[ 5 14 99 57] -> 99, 57

[[672 433 422 976]
 [424 484 679 164]
 [471 567 558 706]] -> 976, 706

[23 16 48 21 11 79] -> 79, 48

[[213 230 189 215]
 [ 13 209 207  21]] -> 230, 215

[ -7  30   5  -3 -38] -> 30, 5

[ -64  943 -846  -31] -> 943, -31

[[-36 -34   4  27]
 [-13 -41  18  17]] -> 27, 18

[22 47 29 65 81 84 30] -> 84, 81
---
7	-34	-53	-27	-1	-11	60
8	-5	57	23	-10	-17	-42
>> 8

-22	-20	65	19	-21	63	21
-11	-10	60	23	-10	59	8
-5	-4	-3	11	-4	-2	33
>> -11

52	-39	-8	12	-64
40	-42	-59	18	-5
>> 40

-47	26	-21	22	-47
15	-35	-60	-36	-5
>> 15

-20	18	30	18	-36	-11	29
56	27	7	-19	-34	16	-6
>> 56

-47	71	30	-30	-31	-54	42
39	1	30	-14	-41	54	62
-14	57	-71	-14	-9	17	-5
>> 39
---
[70  1 30 13  4] ans = 13
[-69 -38   8 -67  58] ans = -67
[-38 -11  30 -31 -70] ans = -31
[  7  24 -23  -6  54] ans = -6
[-15  36   6  11 -68] ans = 11
[ 45 -72  56  51  36] ans = 51
[ 48 -22 -64 -39  67] ans = -39
[ -9  23  68 -30 -41] ans = -30
[-16  52  14 -62 -27] ans = -62
---
[ 53 -34 -40 -60 -21] result: -40
[ 34  11 -37  69   0] result: -37
[ 23 -17  12  -7 -55] result: 12
[ 46  70 -48 -44 -56] result: -48
[ 70  12 -59 -72 -51] result: -59
[-71  38 -17  16 -38] result: -17
[-52 -27  20  44  56] result: 20
---
[ 87  83  43  74  32 246] --> 43

[[170 146   2  66  33 138 117]
 [ 98 137 207 188 186 136 158]
 [101 130 211 180 189 129 150]] --> 33

[4295 2043 8944 6529 5322] --> 4295

[10 60  3 86] --> 10

[904 534 143 405 793 492 595] --> 405

[ 945  -26 -990   -6 -217] --> -217
---
[-3.21, -10.77, 17.67, 10.82, 11.13] ans = -3.21
[[-1.0, 1.2, -1.3, 0.7, -0.5], [-0.4, -2.0, -0.6, -0.1, -0.6]] ans = -1.3
[0.40, 1.56, 0.52, -0.76, -0.97] ans = -0.76
[[246.732, 23.800, -219.854, 146.594, 146.365, 248.143, 143.568], [-160.208, 23.800, 102.660, 201.098, 200.924, -161.831, 196.582], [83.400, 23.800, -89.466, 167.853, 167.673, 83.666, 164.237]] ans = -161.831
[[0.046, 0.229, -0.064, 0.212, -0.057, 0.176, -0.219], [-0.088, -0.181, -0.037, -0.080, -0.126, 0.169, 0.063]] ans = -0.181
[[9.97, -104.82, -171.83, 209.58, -93.79, 216.20], [-113.52, -155.61, -33.19, -172.88, -144.63, -180.11]] ans = -172.88
---
Q:
[[ -7 -56 -47  41 -20 -20  24]
 [-56 -41 -60  53  45  46 -34]
 [-28  48 -15  -6  57   6  -5]]
A: -5

Q:
[[  3  -3   1  -3  -2]
 [ 47 -57  24 -53 -39]
 [-45  59 -29  59  46]]
A: 46

Q:
[[ 42 -37  45  72  64  57]
 [ 13  -4  12  47  41  42]
 [ 32 -23  34  54  49  37]]
A: 37

Q:
[[-39 -13  21  29]
 [ 24  21 -36 -22]
 [ 36  60  17  44]]
A: 44

Q:
[[ 8 -7  1  1  7  4]
 [ 7  3  5 70 35 48]
 [-7 25 12 33 -2 26]]
A: 26

Q:
[[ -7 -16   1  37  -1]
 [-12  56  27 -17  29]
 [-15 -39  23   8   0]]
A: 0

Q:
[[ -7  -4  -4  -2  -5]
 [-15  54  44  20 -62]
 [-18  22  17   5 -31]]
A: -31
---
[-16  41  13 -71  46] Out: 13

[[ 47 -52  14  68]
 [-19 -46  34  62]] Out: -19

[[ 54  36   3  35  -2  38   3]
 [-18   1 -60  -2 -23 -49  26]] Out: -23

[ 13  23 -50  11 -38 -57   7] Out: -38

[[-62  -9  42 -11  -2 -16]
 [ 20  -8  33   7 -38   5]] Out: -16

[ 60  -9 -55 -57 -10] Out: -10

[-11  55  18  23  -8  47  20] Out: 18

[ 40  55  32  16 -57] Out: 32

[[ 35  31 -11 -18 -63  42]
 [-22  39  -9  66  54 -11]] Out: -18

[-13 -59  57 -36  14  13] Out: -13
---
[[-12   3  51  49 -28  24  33]
 [-20 -47  57  -7 -51 -42 -20]
 [  4  22 -46  -4  24  18   3]] Out: -46

[[ 10 -55  -4  -4]
 [ 42  26   4   4]
 [-25 -22 -64 -64]] Out: -64

[[ -9   3  62  -8]
 [ 43  12 -49  26]
 [-20  11 -33  -6]] Out: -33

[[-49 -69   4  59  -5  54  13]
 [-40 -59  58  17   6  34  44]
 [-36 -14 -36  24  20  18  17]] Out: -36

[[ -3   3 -17  29 -20   7  42]
 [ 57   0 -16   7  32  32   6]
 [  5   1 -23  23  17  44  26]] Out: -23

[[ -5 -23  12  -6  12  -7  23]
 [-11   8  -9 -20  13  -8  70]
 [ -5  -5   5   4   3   4 -19]] Out: 5
---
[[ 0.05  0.00  0.00 -0.08  0.00 -0.16  0.15]
 [ 0.05 -0.02 -0.14 -0.01  0.06  0.00 -0.21]] Out: 0.15, 0.05

[-0.058  0.183 -0.130  0.070 -0.040  0.050  0.141] Out: 0.141, -0.058

[ 0.280 -1.411  0.677 -0.973  0.631  1.411 -0.929] Out: -0.929, 0.280

[  24.841  -45.730  -48.503    9.017  127.452 -153.369   60.808] Out: 60.808, 24.841

[-1.01 -0.55  1.57 -0.79] Out: -0.79, -1.01

[ -35.90 -108.61  -41.48  126.01  -12.79] Out: -12.79, -35.90

[-140.54  -84.61   60.11  144.29   11.31  -17.93  -56.60] Out: -56.60, -140.54

[ 1.75  1.47 -0.67  0.76 -1.85  0.40  0.06] Out: 0.06, 1.75

[-165.9  -27.1   97.5   37.6] Out: 37.6, -165.9

[ 0.12  0.16  0.04 -0.19  0.15] Out: 0.15, 0.12
---
[[-126.08, -28.33, 26.07, -154.54, 23.41, -163.87], [-83.42, 202.39, 81.70, -218.84, -30.10, 28.90]] value 202.39
[[-144.7, 5.1, 72.1, -160.5, -17.9, 52.6, 125.3], [-12.9, -76.8, -99.5, -0.6, -67.5, -96.3, -130.4], [-145.2, 6.0, 73.3, -161.3, -17.6, 53.4, 126.8]] value -76.8
[[-0.071, -0.183, 0.035, -0.064], [0.119, -0.122, -0.079, -0.052]] value -0.122
[[-1.688, -2.091, 0.984, -0.940, 2.252, 1.710], [-2.114, -1.642, -1.406, -1.547, 2.053, -1.435]] value -1.642
[[-0.035, -0.084, -0.176, -0.052, 0.140], [-0.082, 0.021, -0.039, -0.062, -0.158], [-0.065, 0.117, 0.133, -0.018, -0.025]] value 0.021
[[13.251, -12.524, -11.590, -9.133, 12.509], [-1.631, 0.445, -4.792, -12.012, 17.771]] value 0.445
[[0.027, 0.089, 0.086, 0.105], [0.136, -0.105, 0.215, 0.061], [-0.015, -0.117, 0.014, 0.044]] value -0.105
[[0.103, 0.078, -0.208, -0.009, 0.176], [0.122, 0.071, -0.171, 0.037, 0.184], [0.055, 0.034, -0.127, -0.081, 0.177]] value 0.071
